(in the rows, 128 means zero)
Rotation paths and how fast each direction turns (degrees per step):
Each turn is a multiple of 5 degrees from 10 to 175, or 0.
Each row of a path follows its step; steps can be skipped.
Path 1:
step 0: [140 133 134 131 131 135 124 126 123 130 131 133 134 134 127 122 122 131
 133 125 137 132 133 132 127 128 116 126 134 127 124 124 129 133 133 126
 129 134 131 131 126 123 141 128 129 122 125 134 116 132 123 131 127 124
 125 131 125 128]
step 1: [127 137 125 135 129 130 124 126 117 124 123 130 125 132 127 128 125 121
 122 132 133 125 134 127 136 129 125 127 135 132 134 128 125 127 127 118
 131 123 129 128 122 124 135 122 127 115 125 130 133 128 130 130 133 122
 125 138 121 121]
step 3: [136 128 128 136 133 127 126 126 127 131 134 128 131 135 125 121 132 120
 132 136 135 126 130 133 117 122 125 125 129 137 126 127 127 127 135 133
 126 128 116 127 131 127 125 123 131 124 128 130 121 119 121 123 124 132
 117 127 133 124]
step 5: [127 131 124 127 123 132 131 116 122 124 129 130 133 128 125 120 129 131
 126 130 124 121 127 143 136 130 122 127 133 124 124 125 128 128 131 125
 136 126 123 129 131 122 130 130 121 123 130 128 128 131 131 139 127 126
 121 135 119 122]
step 8: [122 134 133 141 127 125 126 121 133 128 127 122 127 136 133 121 125 123
 129 131 134 126 130 138 135 125 128 123 131 131 122 128 127 134 132 138
 131 128 126 137 138 123 130 126 124 118 125 124 133 131 131 124 130 129
 127 131 133 122]
step 17: [121 134 127 135 132 135 131 133 127 130 123 129 134 123 131 123 124 139
 128 127 124 127 135 142 128 127 125 132 132 132 130 131 125 129 141 123
 124 129 131 132 138 124 130 132 124 130 122 131 131 130 125 134 131 124
 121 128 135 125]
step 18: [131 134 130 135 133 130 128 127 124 125 129 132 134 129 133 130 131 134
 131 134 133 127 121 128 136 127 131 127 128 136 129 121 138 133 133 124
 116 130 126 135 123 127 130 128 124 126 122 144 134 132 121 128 139 127
 126 124 127 130]
step 21: [129 123 136 136 136 130 131 124 129 137 131 136 132 126 133 123 133 132
 133 124 125 134 123 134 129 128 127 136 124 127 132 126 126 128 138 125
 127 129 120 134 127 127 121 135 130 132 123 137 123 129 122 129 130 128
 123 138 134 121]
Speeds:
[128 128 125 128 126 129 126 126 127 128 128 126 129 127 130 128 129 129
 129 129 127 126 126 129 126 128 130 128 127 129 127 130 129 126 126 129
 126 128 129 129 126 128 127 125 132 129 128 130 128 125 126 129 129 129
 129 126 128 128]
90
[127 126 129 127 127 130 128 130 127 127 128 127 128 127 131 126 129 129
 129 127 129 129 127 127 128 127 127 130 129 129 127 126 127 125 129 126
 128 128 129 129 128 130 127 130 127 130 128 131 131 129 129 125 127 129
 130 125 128 125]
10
[130 128 127 127 128 130 128 128 127 130 129 130 130 129 129 128 125 131
 127 128 128 127 128 128 131 126 132 129 130 131 125 127 129 129 128 130
 129 128 128 129 129 128 130 128 128 127 130 129 128 131 127 128 127 128
 129 128 127 129]
80
[128 129 129 126 127 129 128 131 129 127 128 128 131 127 128 127 131 128
 126 129 129 125 130 129 129 126 127 127 129 125 127 127 126 128 127 128
 125 129 130 127 128 130 128 128 129 129 126 129 128 131 126 131 129 130
 126 127 125 128]
60
